In the rows, zero is written as 128.
Named moves come first, each a turn or a mirror and shown by rows before and after it. Which of them, in which order, take the first row of each pair that follows to the second? Write the first one first, as in the answered first pair.
move K:
[160 131 152 135 116 131 144 110 134  89 102] -> [148 126 157 135  93 130 116 146 132 103 104]
[129 139 151 140 129 103 106 139 153 142 115] -> [139 141 148 141 148 107 128 113 156 136 117]
[116 139 141  99 112 126 112 128 128 160 145] -> [126 139 137 103 134 128 137  93 130 149 144]
[147 176 127 125 162 131 136  83 133 112 156] -> [121 171 132 119 109 130  72 161 133 131 155]
move Z:
[128 149 129 124 118 109 139 121 131 147 148] -> [139 143 141 115 115 108 123 141 147 137 124]
[173 118 153 109  98 141 112 127 153 163 107] -> [152 128 130 121 100 145 141  95 126 182 154]
[146 115 116 163 139 159 101 110 129 114 145] -> [152 113 120 160 137 158  95 118 133 112 133]
[121 113 108 153 129 118 159 100 117 120 111] -> [132 109 121 144 130 115 144 119 133 111  83]
move H:
[141 134 139 105 123 114 136 119 122 142 166] -> [132 133 141 104 111 107 135 127 122 141 167]
[139 164 163  95 111  77 165 123 141 124 122] -> [145 166 161  98 115  79 171 114 139 122 123]
[113 181 114 101 141 108 126 149 143 113 163] -> [123 176 109 110 153 118 154 113 135 120 173]
[155 122 134 118 126 150 140 112 117 166 158] -> [135 108 130 115  97 139 134 141 110 165 157]
Then:
Between the rows of a pair lie 2 to 3 moves.
[ 88 129 111 113  99  90 152 148 115 105 139] -> [103 151 118 104 128  91 151 132 137  86 129]
K, H, K
[127 104 133 128  95 110 157 104 105 138 120] -> [104 124 125 125  87 105 141 117 104 139 146]
H, Z
[165 155 152 111 160 144 109 125 153 127 150] -> [149 153 145 113 137 145  91 147 143 142 166]
Z, K
[129  82 121 153 115 142 155 109 100 142 131] -> [135  98 127 143 142 127 168  90 119 109 114]
H, K
[116 118 119 141 159  98 159 103 128  98 126] -> [121 136 129 130 167  96 128 124 150  86 119]
H, H, H
[114 116 100 180 108 155 116 157  84 166 128] -> [114 115 100 178 136 132 180 104  84 122 115]
K, H, K
[ 96  97  98 138 134 123 139 129 110 104 121] -> [ 95 123  95 136 153 131 133 116 115 105 142]
Z, H, Z
[119 117 125 117 124 117 159 115 107 129 132] -> [116 147 133 104 130 114 115 149 132 117 127]
H, Z, H
[122 133 130 164 168 146  95 138 107 110 112] -> [104 116 126 167 147 133 101 151  95 113 113]
H, H, H
[176 159 106 133 148 124 141  93 123 144 136] -> [169 113 121 125 101 103 128 151 124 131  82]
H, Z
[ 82 151 120 113 102 110 115 161 128 112 161] -> [ 75 142 118 117 105 104 144 141 122 101 156]
K, H, K
[125 122 134 129 110 137  75 187 148 133 104] -> [177 106 135 142 153 167 119 115 146 140  88]
H, H, Z
[ 75 153  75 165 126 125 143 131  89 106 169] -> [143 164 114 147 154 142  69 176 152  93  91]
Z, H, K
[154 156 165  91 162 116 127 125 175  80  93] -> [ 98 171 120 117 137 126 162  92 111 130 200]
K, Z
[136  76 147 133 142 131 121 161 132  94  65] -> [148  91 150 131 155 144 104 157 143 102  68]
H, K
[131 114 144 125 126 106 154 128 137  96  88] -> [120 154 145 119 123 119  97 164 147 113 117]
Z, K, H
[177 145 188  98 120 122 133  97 155 168  86] -> [180 135 181 107 116 130 140  87 140 183  95]
K, H
[150 152 141 138 137 138 117  89 135 143 132] -> [124 135 142 136  91 125  94 141 124 149 131]
H, K, H
[131 134  96 152 141 127 138 120 111 128 161] -> [158 127 117 139 155 124 126 135 144 105 106]
Z, K
[106 183 152 119 129  98 119 145 134 114 130] -> [108 180 150 124 120 110 102 151 127 133 140]
H, K
[109 113 115 133 150 116 176  83 115 156 154] -> [128 115 126 127 167 112 180  76 133 140 128]
K, Z, K
[112 124 143 149 101 133 131 131  99 152 153] -> [157 134 160 146 143 150 130 106 125 145 124]
Z, H, H
[182 109 194 110 107 155  59 178 165 157  97] -> [171 118 170 132 104 188  70 146 128 212 167]
H, Z, K
[ 91 105  83 168 141 126 166 132  92 113 153] -> [148 114 120 150 183 137 118 158 155  85  78]
Z, H
[ 96 145 109 144 112 113 131 139 101 132 161] -> [138 138 133 130 153 108 136 122 142  94  93]
K, Z, K
[134 160 140 134 155 144  87 164 148 111 134] -> [116 105 119 160 129 144 163 115  93 138 156]
H, H
[ 91  94 120 152 163 120 152 103 104  72 115] -> [ 79 144 111 153 171 139 108 114 108 102 177]
K, H, Z
[129 129 197 117  92  81 103 154 183 106  58] -> [ 84 209 171 113 109  85  82 144 172 119 160]
Z, H, H
[160 100 118 176 132 164 112  99  90 154 130] -> [120 121 107 169 112 149  91 126  84 153 166]
H, H, Z
[143 146 116 164 147 123 119 174 164  96 136] -> [124 107 104 182 109 127 141 176 126 124 149]
H, H, K
[118 130 110 170 152 158  92 133 128 147 167] -> [145 122 119 169 167 166 101 119 133 146 144]
Z, H
[142 116 130 123 123 133  68 179 137 159 123] -> [131 131 124 121 123 132  68 176 130 165 146]
Z, H, Z
[131  66 165 126  60 129 142  94 152 159 134] -> [100 114 164 106  59 121  93 130 170 151 173]
H, Z, H
[103 147 106 138 158 119 131 129 125 107 140] -> [ 98 136 115 136 136 115 109 160 126 109 126]
H, K, Z
[148 100 163 127 116 126 150 116 119 136  97] -> [130 104 148 132 103 132 158 110  98 152 129]
K, Z
[124 153 133  95 150 127 124 134 156 115 135] -> [120 153 126 104 150 137 134 116 140 133 160]
Z, K, H
[114 141 117 122 160 103 181  76 144  80 135] -> [104 166 131 103 134  97  95 161 170  80 119]
H, K, H
[123 138  95 163 160 158  46 190 119 112 142] -> [159 142 100 159 216 157  96 123 138  80 114]
K, Z
[155 148 150 111 143 127 132 113 153 117  92] -> [165 144 146 117 147 142 134  99 144 134 106]
K, H
[104 110 158 118  95  80 154 154 153  75  98] -> [ 88 164 154 108 108  89 111 170 164  83 141]
Z, K, H
[ 99  96 150 102  69  69 141 154 124 137 119] -> [130 100 158  97 114  68 180 107 142 108  91]
K, Z
[166  85 131 166 150 135 134 108 123  76  80] -> [115  96  96 182 114 139 140 103  75 119 165]
K, Z
[148 149 137  98 152 107 127 116 152 122 121] -> [143 159 130 103 147 122 112 117 139 146 152]
Z, K, H
[139 144 157  74  66 122 132 145 142 178 169] -> [146 136 150  84  87 122 183  96 131 172 174]
H, K, H
[142  84 177 127  96 124 150 149 179 100  47] -> [168  92 168 139 133 144 180  92 175 111  60]
H, H
[107 156 111 123 176  93 148 120 150  46 102] -> [ 60 133  98 128  99  87 117 187 118  81 129]
Z, H, K
[ 71 190 150 124 142 107  73 182 169  92 184] -> [ 76 199 139 136 150 133  76 158 151 122 218]
Z, H, K
[129 144 129  98 115 133 182 103 106 155 146] -> [117 131 143  87  85 114 146 164 121 143 115]
H, Z
[ 81 115  75 170 157 122 141 134  92  84 150] -> [112 109  99 156 177 119 129 145 126  55  90]
Z, K
[112 155 137 122 158 107  83 142 166  97 137] -> [ 99 100 113 155 137 109 162  84 106 123 163]
H, H
[141 151 163 107 116 128  81 178 154 128  75] -> [ 91 194 131 113 115 126  90 157 122 145 168]
Z, H, H
[145 140 110 113 142 133 134 103 150  84 107] -> [115 109 105 121  82 130 107 157 125 112 113]
H, K
[ 90 165 123 123 130  93 139 120 128 105 152] -> [122 180 135 119 160 110 123 113 152 105 133]
K, Z, H
[ 99 156 102 141 150 123 149  87  98 141 192] -> [103 122 144 117 102  92  82 194 139 110  95]
H, Z
[123  94 117 157 121 123 160 102  91 111 107] -> [ 98 109 106 153 107 112 153 112  85 105 129]
H, Z, K
[150 124 119 132 152 149 139 103 127 129 136] -> [150 130 124 130 135 155  96 138 134 145 138]
K, H
[139 148 160 105 120 114 110 139 162 138 120] -> [117 127 140 120 110 108 164 101 124 145 150]
K, Z, H
[141 151 142 101 114 125  92 161 173 105 131] -> [162 113 141 115 134 123 153 108 162  91 100]
K, H, Z
[178 109 179 108  89 138  99 149 160 171  79] -> [147  77 171 114  63 108 144 140 137 153  76]
K, H, H
[137  87 132  98  96 124 150 133 121 140 101] -> [166 122 143  91 139 139 123 125 153 132  98]
H, H
[117 115 108 154 153 148 134 118 107 122 135] -> [125 139 120 143 165 150 105 137 125 113 125]
H, H, H
[140  98 145 114  73 130 109 166 114 178 120] -> [191 142 151 110 161 143 137  89 147 146 113]
H, K
[ 97 120 124 136 141 107 106 159 129 111 134] -> [ 99 115 119 141 154 106 144 126 122 102 135]
K, H
[178  79 129 149 147 153 119 137 115 163 110] -> [143  91 107 156 135 144 130 128  89 177 156]
H, H, Z
[147 101 137 138  97 150 116 124 124 176 117] -> [158  99 141 134 111 149 118 124 136 166 101]
K, Z, K
